Some points, one per row:
[ 1.26  0.41  0.79 -1.52  2.05  0.32  0.95 -2.71 -0.4  -2.05 -0.36 -0.31 -0.7  -3.24 -0.35  3.64]
[ 1.89 -0.65 -0.17 -1.17  1.76 -0.24  1.38  0.13 -1.2  -0.62  0.8  -0.89  0.6  -1.15  0.03 -0.14]
[-0.48  1.48  1.24  0.1   0.76 -0.04  0.14 -1.82 -1.83 -1.21 -2.51  2.1   0.28 -2.23 -0.41  0.58]
[-1.97  0.06  0.84  0.38 -1.46 -0.12 -0.19 -0.57  1.11  0.1   0.66  0.71 -0.81  1.61  0.35  0.78]
[-0.93  1.14  1.25  0.25  0.08 -0.3   0.16 -1.34 -0.99 -0.64 -0.71  1.76 -0.13 -0.39 -0.28  0.57]
[ 1.01 -1.02 -0.78 -0.49  0.55  0.    0.31  0.55  0.03  0.24  0.68 -0.96  0.18 -0.2   0.32 -0.13]
[ 0.01  0.41  0.85 -0.52  0.53  0.07  0.14 -1.27  0.29 -0.8   0.16 -0.14 -0.8  -1.12 -0.29  1.81]
[-1.62  1.01  1.2   0.59 -1.02 -0.2  -0.41 -1.39  0.01 -1.   -0.73  1.59 -0.2   0.51 -0.08  1.32]
[-3.23 -0.3   1.66  0.83 -3.03  0.12  0.59 -2.8   3.27 -2.39  1.9   1.   -1.36  3.4   0.43  5.49]
[-1.3  -0.36  0.01  0.3  -1.23  0.55 -0.81 -0.87  2.28 -0.02  1.3  -0.73 -1.37  1.3   0.27  2.32]
[ 0.57  1.    0.65 -0.47  1.42 -0.28  0.88 -1.43 -1.77 -1.01 -0.87  1.27  0.38 -2.04 -0.42  0.82]
[-1.72  0.59  0.54  0.43 -1.17  0.25 -1.39 -0.71  1.15  0.37 -0.34  0.76 -0.75  1.12 -0.18  0.57]
[ 0.51 -0.53 -0.31 -0.35 -0.09  0.17 -0.69 -0.26  2.14  0.77  1.73 -1.86 -1.16  0.78  0.43  1.49]
[-0.29 -0.49  0.04 -0.05 -0.47 -0.11  0.91 -0.61  0.79 -0.65  1.45 -0.39 -0.06  1.24  0.37  1.38]
[ 0.92 -0.62 -0.42 -0.74  0.3   0.05  1.11  0.11 -0.14 -0.65  0.36 -0.75  0.46 -0.6  -0.05  0.73]
[ 3.51 -0.83 -1.6  -1.25  2.7   0.21  0.9   1.55 -1.54  0.54  0.06 -2.2   0.98 -2.73  0.05 -1.6 ]
[-1.23  0.92  0.22  0.74 -0.79  0.27 -1.49  0.78 -0.1   1.24 -0.9   0.89 -0.34  1.05  0.02 -1.93]
[ 0.68 -0.56 -0.11 -0.56  0.7  -0.54  0.7   0.88 -0.96  0.58  1.19 -0.04  0.36  0.17  0.07 -1.69]
[-0.19  0.   -0.17  0.16 -0.35  0.   -0.52 -0.17  1.07  0.44  0.78 -0.43 -0.47  0.53  0.21  0.43]
[ 0.8   0.28 -0.17 -0.46  1.06 -0.02 -0.06 -0.08 -0.58 -0.04 -0.15 -0.43 -0.05 -1.14  0.02  0.09]
[-0.63  0.34 -0.31  1.03 -1.05 -0.17 -1.05  1.51 -0.23  1.18 -0.67  0.45  0.6   1.58 -0.12 -2.41]
[ 0.01 -0.57 -0.01 -0.68  0.06  0.26  0.81 -0.93  1.04 -0.8   1.32 -0.71 -0.54  0.13  0.14  2.25]
[ 1.13  0.05 -0.17 -0.33  0.76  0.12  0.26 -0.39  0.3   0.16  0.81 -1.15 -0.48 -0.51  0.25  0.7 ]
[-0.81 -0.44 -0.18  0.08 -1.07  0.46 -0.9  -0.65  2.1   0.06  0.54 -0.5  -0.84  0.85 -0.01  1.53]
[-0.5   0.81  0.55  0.34  0.14 -0.46  0.19  0.28 -1.33 -0.19 -1.18  1.43  0.71 -0.34 -0.32 -1.29]
[-1.33  1.72  1.13  0.9  -0.59 -0.13 -1.09 -0.75 -0.53  0.26 -1.19  1.45 -0.48  0.17 -0.04 -0.41]
[-2.06  1.86  1.67  1.34 -1.3  -0.27 -0.56 -0.87 -0.65 -0.39 -1.66  2.4   0.1   0.84 -0.22 -0.34]
[ 0.08 -0.39 -0.08 -0.12  0.06  0.06  0.19 -0.53  0.44 -0.58 -0.17 -0.24 -0.27 -0.39 -0.15  1.1 ]
[-1.51  1.1   1.17  0.44 -0.87 -0.17 -0.17 -0.94  0.23 -0.73 -0.57  1.43  0.    0.78 -0.08  0.79]
[-1.07  0.66  0.17  0.57 -0.78  0.53 -0.52 -0.51  0.62 -0.52 -1.1   0.7  -0.27  0.17 -0.07  0.95]
[-1.16  0.23  0.55  0.49 -0.97 -0.18  0.12 -0.8   0.55 -0.88  0.02  0.83 -0.33  1.15 -0.07  1.61]
[-1.6   1.65  1.6   0.68 -0.72 -0.2  -0.25 -1.16 -0.91 -0.69 -1.12  2.26  0.05  0.01 -0.32  0.4 ]
[ 0.28  0.38  0.1   0.08  0.34 -0.05 -0.38 -0.28 -0.68  0.3  -0.98  0.23  0.2  -0.8  -0.23 -0.47]
[-2.19  1.03  1.38  0.91 -1.56 -0.26 -0.63 -1.17  0.13 -0.49 -0.66  1.86 -0.44  1.36 -0.09  0.66]
[ 1.79 -0.75 -0.51 -0.88  1.24  0.01  1.56  0.42 -0.43 -0.57  0.34 -0.97  0.5  -0.81 -0.02  0.44]
[ 0.62  0.7   0.57 -0.07  0.95 -0.17  0.49 -0.06 -1.47 -0.04 -0.52  0.59  0.63 -1.15 -0.15 -1.12]
[ 0.5  -0.62 -0.47 -0.19  0.53 -0.04  0.78 -0.05 -0.4  -0.74 -0.44 -0.04  0.5  -0.61 -0.07  0.62]
[ 0.13 -1.22 -1.13  0.05 -0.62 -0.1   0.09  1.9   0.59  0.97  1.   -1.02  0.08  1.3   0.37 -1.56]
[ 0.7   0.18 -0.83  0.46  0.47 -0.11 -1.07  2.7  -1.81  1.99 -1.25 -0.36  1.22 -0.05 -0.24 -4.72]
[ 1.78 -0.46  0.4  -1.4   1.73 -0.16  1.74 -1.85 -0.01 -1.48  0.9  -1.1  -0.68 -1.85  0.28  2.95]
Then 10 other points, each followed by its number:
[ 1.31 -0.11 -0.62 -0.2   0.73  0.05 -0.05  1.01 -1.01  0.54 -0.52 -0.46  0.87 -0.84  0.   -1.5 ] 0
[-0.09  1.08  0.62 -0.01  0.19  0.04  0.02 -0.57 -0.96 -0.27 -0.68  0.88 -0.04 -0.79 -0.12  0.01] 1
[ 0.4  -0.14 -0.19  0.25 -0.08 -0.13  0.52  1.03 -0.4   0.16 -0.08  0.27  0.69  0.52  0.19 -0.93] 2
[ 3.06 -0.28 -0.37 -1.13  2.99 -0.37  2.18  0.67 -3.33 -0.85 -0.62 -0.18  1.71 -3.13 -0.29 -1.55] 3
[-1.17 -0.65 -0.52  1.02 -2.04  0.1  -0.48  1.64  1.12  0.7   0.43 -0.19  0.23  2.71  0.11 -1.41] 4
[-1.56  1.26  0.18  1.34 -1.46 -0.27 -1.57  0.82 -0.15  1.42 -1.02  1.34  0.1   1.35 -0.27 -2.28] 5
[ 0.56  0.31  0.07 -0.14  0.62  0.11  0.3   0.17 -1.05  0.17 -0.67  0.43  0.36 -0.6  -0.13 -1.04] 6
[-0.77 -0.84 -0.39  0.2  -1.5   0.3  -0.96 -0.07  2.95  0.71  2.12 -1.41 -1.09  2.49  0.65  1.68] 7
[ 0.5  -0.25 -0.31 -0.2   0.32  0.21 -0.55  0.76  0.21  1.11  0.79 -1.01 -0.14  0.14  0.21 -1.01] 8
[-0.39  0.34 -0.11  0.2  -0.22  0.29 -1.19  0.    0.85  0.84 -0.14 -0.26 -0.54  0.41 -0.01 -0.28] 9
Which three of these numbered points are nearest to each point below, ignoring the 3 directions in which the first points spread most? Their numbers follow each, nearest first.
[ 1.24  0.3   0.24 -1.13  1.38  0.24  0.47 -1.39 -0.38 -0.77 -0.05 -0.57 -0.29 -2.02 -0.12  1.4 ] > 7 8 9
[-1.33  0.63 -0.05  1.51 -1.54 -0.04 -1.05  1.54 -1.17  0.47 -2.34  1.98  1.21  1.1  -0.46 -3.12] > 4 2 0
[-0.34 -0.33 -0.08  0.23 -0.51  0.    0.1  -0.03  0.5   0.06  0.34  0.09  0.    0.97  0.02  0.21] > 6 0 2
[ 0.09 -0.04  0.21 -0.48  0.37 -0.04 -0.49 -0.23  0.47  0.98  1.24 -0.75 -0.78 -0.02 -0.02 -0.15] > 8 7 9
[ 1.78 -1.02 -1.45 -0.47  0.86  0.14  0.06  2.14 -0.67  1.14 -0.12 -1.61  0.75 -0.95  0.26 -2.13] > 0 6 1
[ 0.54 -0.91 -0.08 -0.3  -0.11 -0.15  1.33 -0.47  0.82 -1.09  1.23 -0.77 -0.03  0.37  0.35  2.14] > 2 4 3
[-2.04  1.54  0.81  1.39 -1.29 -0.07 -1.42  0.03 -0.33  0.55 -1.63  2.14  0.    0.86 -0.57 -1.51] > 5 1 0
[-0.46 -0.04 -0.01 -0.02 -0.41 -0.46 -0.01  0.29  0.26  0.58  1.15 -0.26 -0.31  0.96  0.36 -0.72] > 1 6 8
[ 1.29  2.    0.4  -0.35  2.1  -0.25  0.21 -0.15 -3.46  0.16 -2.84  1.51  1.21 -3.49 -0.93 -2.63] > 5 1 7
[ 0.6  -0.55 -0.75  0.    0.09  0.2   0.44  0.76 -0.41 -0.44 -0.61 -0.3   0.63 -0.19 -0.16 -0.34] > 4 0 2
[ 1.78 -0.03 -0.96 -0.33  1.47  0.42  0.22  1.3  -1.55  0.6  -1.48 -0.34  1.3  -1.94 -0.27 -1.76] > 0 6 5
[-2.49  0.45  0.52  1.78 -2.41 -0.23 -1.08  1.08 -0.64  0.71 -1.56  2.09  0.76  2.17 -0.25 -2.85] > 4 3 2
[ 1.59 -0.77 -1.26 -0.46  0.98 -0.04  0.12  1.43 -0.44  1.06  1.07 -1.85  0.31  0.03  0.26 -1.42] > 1 6 5
[ 2.25 -2.14 -2.02 -0.65  0.95 -0.36  1.08  3.33 -0.77  1.68  1.49 -2.18  1.31  0.67  0.41 -3.33] > 3 2 4
[-1.25  0.87  1.41  0.31 -0.47 -0.1  -0.46 -1.37  0.47 -0.18  0.42  0.78 -0.85  0.7   0.1   1.09] > 8 7 1
[ 0.    0.35 -0.25  0.65 -0.09 -0.21  0.33  1.13 -1.72 -0.1  -1.88  1.32  1.54 -0.25 -0.34 -2.29] > 4 2 3
[-1.53  0.85 -0.06  1.64 -1.55 -0.24 -0.89  2.29 -1.66  1.14 -2.37  2.16  1.45  1.51 -0.37 -3.78] > 4 2 3
[-0.79 -0.36 -0.63  0.74 -1.   -0.05 -1.26  1.25  0.59  1.65  0.12 -0.28 -0.1   1.18 -0.14 -1.75] > 5 7 8
[ 0.08  0.    0.59  0.    0.11 -0.63  1.66 -0.53 -0.76 -1.46  0.05  0.92  0.85 -0.02  0.07  0.84] > 3 2 4
[ 1.3  -1.68 -1.4  -0.52  0.25 -0.36  1.01  2.31 -0.19  0.87  1.47 -1.46  0.98  0.88  0.26 -2.04] > 3 2 4
[-0.68  0.81  0.16  0.85 -0.45 -0.15 -0.67  1.14 -1.25  0.87 -1.07  1.24  0.47  0.5  -0.17 -2.63] > 6 1 0
[ 1.74  0.65  0.03 -0.83  2.08 -0.03  0.74 -0.28 -1.63 -0.37 -1.06 -0.48  0.6  -2.9  -0.13 -0.2 ] > 5 7 1
[-0.98  1.57  1.22  0.47  0.24 -0.32 -0.13 -0.95 -1.63 -0.82 -1.77  2.12  0.37 -0.97 -0.44 -0.77] > 6 1 0
[ 1.41 -0.25 -0.12 -0.61  1.4  -0.03  1.17  0.4  -1.19 -0.57 -0.09 -0.32  0.75 -1.19 -0.1  -0.17] > 2 4 3
[ 0.2   0.14 -0.32  0.29 -0.14  0.04 -0.55  1.06 -0.48  0.62 -1.3   0.27  0.53 -0.43 -0.2  -1.49] > 0 5 6
[ 0.8  -0.35 -0.21 -0.31  0.43 -0.13  0.37  0.34 -0.8   0.01 -0.04  0.18  0.52 -0.43  0.12 -0.74] > 6 2 0
[ 0.56  0.41  0.33 -0.38  0.87  0.31  0.   -0.73 -0.32 -0.36 -0.55  0.11 -0.25 -1.31 -0.02  0.9 ] > 7 9 5
[-1.42  1.43  1.27  1.   -0.74 -0.28 -0.03 -1.19 -0.71 -0.78 -1.26  2.47  0.32  0.33 -0.25  0.42] > 2 6 0
[ 1.52  1.28  1.29 -0.57  2.41 -0.58  1.73 -1.11 -3.58 -1.37 -1.67  1.8   1.06 -2.92 -0.4  -0.98] > 3 2 6
[ 1.8  -1.82 -1.23 -0.87  0.74 -0.01  1.19  0.37  1.22 -0.23  1.98 -2.17 -0.04  0.03  0.45  1.38] > 2 6 0
[ 2.8   0.11  0.28 -1.68  3.05 -0.18  1.86 -1.13 -1.83 -1.    0.24 -1.08  0.33 -3.13 -0.14  1.29] > 1 8 6
[-1.05  0.05  0.57  0.06 -0.57  0.43 -0.96 -1.81  2.11 -0.61  1.   -0.56 -1.55  0.48  0.29  3.17] > 9 7 8
[ 0.29  0.53  0.45 -0.03  0.56 -0.09  0.31 -0.85 -0.68 -0.39  0.05  0.29 -0.17 -0.76 -0.11  0.12] > 1 6 8
[ 2.15 -1.16 -0.72 -1.4   1.83  0.11  1.26 -0.24 -0.15 -0.51  1.12 -1.61 -0.08 -1.62 -0.03  1.22] > 6 1 0
[-1.93 -0.14  0.37  0.8  -1.72  0.26 -0.28 -0.4   1.01 -0.64 -0.42  1.02 -0.11  1.57  0.02  1.3 ] > 4 0 2
[-2.43  0.13  0.69  0.87 -2.2  -0.25 -1.82  0.17  1.52  1.06  0.85  0.61 -1.15  2.83  0.12 -0.72] > 8 1 7
[-0.62  1.38  0.8   0.43 -0.02 -0.49 -0.42 -0.17 -0.9   0.25 -0.67  1.35 -0.19 -0.39 -0.19 -1.07] > 1 8 5
[ 1.2  -0.09  0.57 -1.18  1.5  -0.14  1.32 -1.47 -0.12 -1.12  1.46 -0.63 -0.65 -1.06  0.34  1.91] > 1 8 6
[ 1.12 -1.21 -1.87  0.13  0.12  0.15 -0.36  2.44  0.31  1.35  0.54 -2.02  0.7   0.42  0.04 -2.29] > 0 5 4
